Each path below is one point turned by a fixed rotation once a step. After each direction that follows a path, write how fast that rotation turns it, in degrees per step (0 if it stays still).
Each turn is a multiple of 5 degrees from 10 to 175, or 0.
Each row of a path follows its step; steps can be skipped.
Rotation 1:
step 6: [-17 -11  12  -7 -12  31   9  -3 -36   7  -3  -7  -5  -6 -13  17   8  27
 -34  -7   2   7 -11  -2 -23 -35  12  -8  15 -39   4  -1  24   5 -21   2
 -25 -20 -20  20 -31  30  -9 -31  42  19  -2 -10   4  11  -5 -21  -6 -17
 -31  16 -27  36  -4  17  14  -4  -5 -27 -14  -5 -17   5  19 -16 -28 -24
 -32  -8   0 -18  22  33   3  32  15]
step 11: [ 13   0   3  20  -8 -16  -9  41  -6  12 -29  33  17   0  10  32   3  14
 -24 -11  -8  21  28  -8 -38 -23  16   3  17  -1  10 -10 -10 -46 -22 -10
  -6 -12  20 -36 -29   2   7   4  36 -17 -30  20 -10 -26   1   4 -10   8
 -26  -7   9  21  -2   6  45  27   3 -11 -28 -12  -2 -18 -11   1 -19 -22
   2 -31   1  -5  -4  22 -34  10  -5]
step 12: [-12  37  27 -22  12 -22  -3  24 -37  20 -11  28 -11 -18  17  -7   4 -16
 -17  -5   6  20   3  -8 -10   2 -20  -2  -4 -33  13   3  29 -18 -33  13
  -4   6  31  15   2  31   0 -37   5   0  11   3 -17  24  12 -22  -1 -24
  -8  -1 -31  39  24  10 -12  -6  42 -11  -5 -23  -8 -26   9 -21 -37 -11
   4  -2 -31 -27 -10  -4  15  19 -26]
step 13: [ 12   4 -31   8   1  -1   6  -3 -23 -16  -7   9  17  28   9  -2   8 -16
 -22 -11   2  15  20   6   3 -16  -6 -34  11 -26 -38 -16  -2 -15 -27 -16
 -11 -34   3  -3 -18  52   3 -10   6   1  -3  -2   7  -1   3 -33 -12 -13
  -3 -30 -42  18 -39 -13  13  20  10   1 -15 -53  44   5  13  -2 -11 -28
  -2   1  28  37   4  20  -4   2   0]
step 15: [  1 -25 -28  -6  19  11 -25 -20   9  26  34   2  -8  -3   6  -6  -4 -32
 -16 -12   4  16   8  -7  -4 -26  23 -20  11 -24   1  -4 -11 -40 -19 -28
   2   1  34  -3   2 -10  13   5  11  -1  48 -39 -21 -37   0 -15 -24 -18
   8 -21 -26  45  22   5   8  22  11 -13  -6   2  37  -7   6 -11 -11  14
   3   0 -16  -9  -2  35   5 -31  13]
step 16: [  3 -32   3   7 -28  30 -26 -17 -27  11 -23  16   5   5  17  33   7  34
 -13  32   5  20  27 -16  22  -8 -25  -6  23 -28  35   8   5 -14 -11   1
   1  20 -14 -17  -5  45 -15 -18  29 -15  14  -9  10   6  13 -18 -14   5
 -13   7 -47   1  23  10  13  14 -10 -20  -7  25  12  -9 -17  -3 -28  13
  21 -28  35 -13  17  18  -4  -8   6]
step 18: [ 15   4  -7  -5  -8  -3  12  -3 -24  15  -9   2  -8  10   1  20   7   2
 -53  10 -21  28   8   7 -23 -27  -2 -22  33 -24 -13  11  -1 -55   5  -9
  -4  33   0 -13  -1   2  -7 -12  19   4  -8  12  13  -1  31 -37   3 -40
  -5 -18 -12  24 -16  11 -22  -3 -15   2   5 -36 -31 -29  -5 -17 -16 -18
  23 -13  -4 -41  19  -3  22  22  26]
step 23: [ 16   5  20   0   7  10 -37   7 -21  -2   2  -3 -34   9 -27  17  18  19
  -4 -22   4  11   8   1  -6  -1  17 -13  36 -20 -16  -7  26  -7  -4  -4
   9  -5  25   5  -6  28  -7 -20  14  -8  16 -13   6 -12  13 -17  11 -33
 -29 -15 -20  27   0  48  58   7 -10 -24 -25 -37   5  -1 -27 -15 -34 -19
   0 -26  -1  22  -5  33 -10   2 -20]
Directions:
[  4  -8   5   1  -2   4  -8   3   2 -11  -1   2 -10   1   8  -2   5   5
   5  -2  -7   0   2  -3   1   1   0  -6  -3  -1   3  -3  -8   1  -2  -6
  -4   6   6   5  -3   4   5   1   1  -9  11   3   1  -9  -1   7  -2   4
   4   0   1  -1   9   2   0   1  -7   1  -6   5 -10  -9   4  -3   5  10
   0   4   3   3   3   1  -4  -3   0]  60
[ -6   5   9   0  -4  -2 -10  -1   0   5   5   6   1  -4  -5   5   1  -5
  -1  -6  -2  -1   1  -1  -5  -6   1   2  -1   2   8   5   3  -4  -2  -2
  -6   4  -3  -8  10   4   1   3   3   2   5   0   3  -7   5  -1   6  -3
  -2  -3   7 -11   2   3  -2  -4  -2   3   1  13   4   5  -5   5 -10   6
   3  -6   7   8  -4  10  -4   0   0]  60
[-7  5  7  3 10 -5 -2  3  2  7 10 -1 -8  4 -2 -3  5 -8  0  3 -4 -3 -2 -9
  2 13 -6 -4 -3  0  4  1  1  0 -6  2  7 -2  0 -1  1 -5  2 -4 -6  4 -4  3
 -8 -7 -2  2  0 -5  5 -2 -4  1  4  3 -8  7 10  0 -1  5  4  0  4 -4  5  3
  5  5 -6  6 -1 -2  6  3  9]  145
[ -2  -3  -2  -3   4  -1  -2  -9   1  -3   4  -2  -1  -4  -4  12  -1   5
  -2   3   6   3  -5   0   3  -7  -9  -3  -6   1   0  -2  -4   0   2  -6
   3   6   3   3   2  -3   9   1   5  -3  -1  -1  -1   7  -9  -5  -9  -2
   4   4  -4 -10  -3   1   3  -6  -4  -3  -9   6   6   7   3  -8  -3  -5
   4   5  -3  -1   1   9  10   3   6]  35
[ 10  -2  -3   5  -2  -2   3   9  -6  -4  10  -1   5  -4  -1   0  -9   0
   3  13   3 -10   0   2   0  -6   2 -13  -8  -1   2   3   5   4   1  -5
  -7  -5  -2   3   0   3   3   4   1   3   3   3   2 -11  10   0  -3  -3
   2   0  -7  -3  -4   0  -2   3   6   3   2   3  -4   7   5   2  -4  -1
  -3   1  -9  -1   1  -1   3   4  -7]  55
[  3  -3  -1 -10  -2  -1  -6   0  10   5   1  -1   0  -3  -3   0   0   8
   6   7  -1  -4  -7  -5  -5   0  -1  -1  11  -2   2  -2  -2  -5   3   6
  -3  -7  -1  -5   0   1   1  14  -1  -8  12  -5  -4   5   0   3  -2  -2
   6   3  -4   2   4  -8  -1   7   5  -6   3   2   5   8  -5   8   6  -4
   4   0   5   0   0  -4   2  -4  -1]  60
[ -2  -5   0  -6   8  -9  -8  -1  -7  -1   2  -8   1  -4  -8  -7   4   3
  -1   2  -1   3  -9  -6  -3   0   7   0   8   4  -2   7   0   1  -8   6
  -4  -4   7   6  -2  -8  -3   5  -2   4   1  -2   3  -6  -5   1   1   9
  -8  -3  -2  -6   1   1  -2  -3   1   1  -3  -4  -9  -4  -2  -1  -6  -3
   0   3  -3 -10  -3  10   0   3  -4]  125
[-11  -8  -4   7   2  -6   5   1  -3   1   6  -1   4   2  -2   3  -3   2
   0  -5  -3   1   8   4  -7  -2   5  -9   8   8  -5   1  -4  -1  -1 -10
   4  -5   6  -4  -3  -6   6   1   6   4   5   0  -5   1  -5  -1  -3   6
   0  -4   1  -2   3  -8  -1  -1   5   0   0  -6   3   9   2  -5  -1   2
  -3   2   2  10   0  -5 -15  -4   1]  170
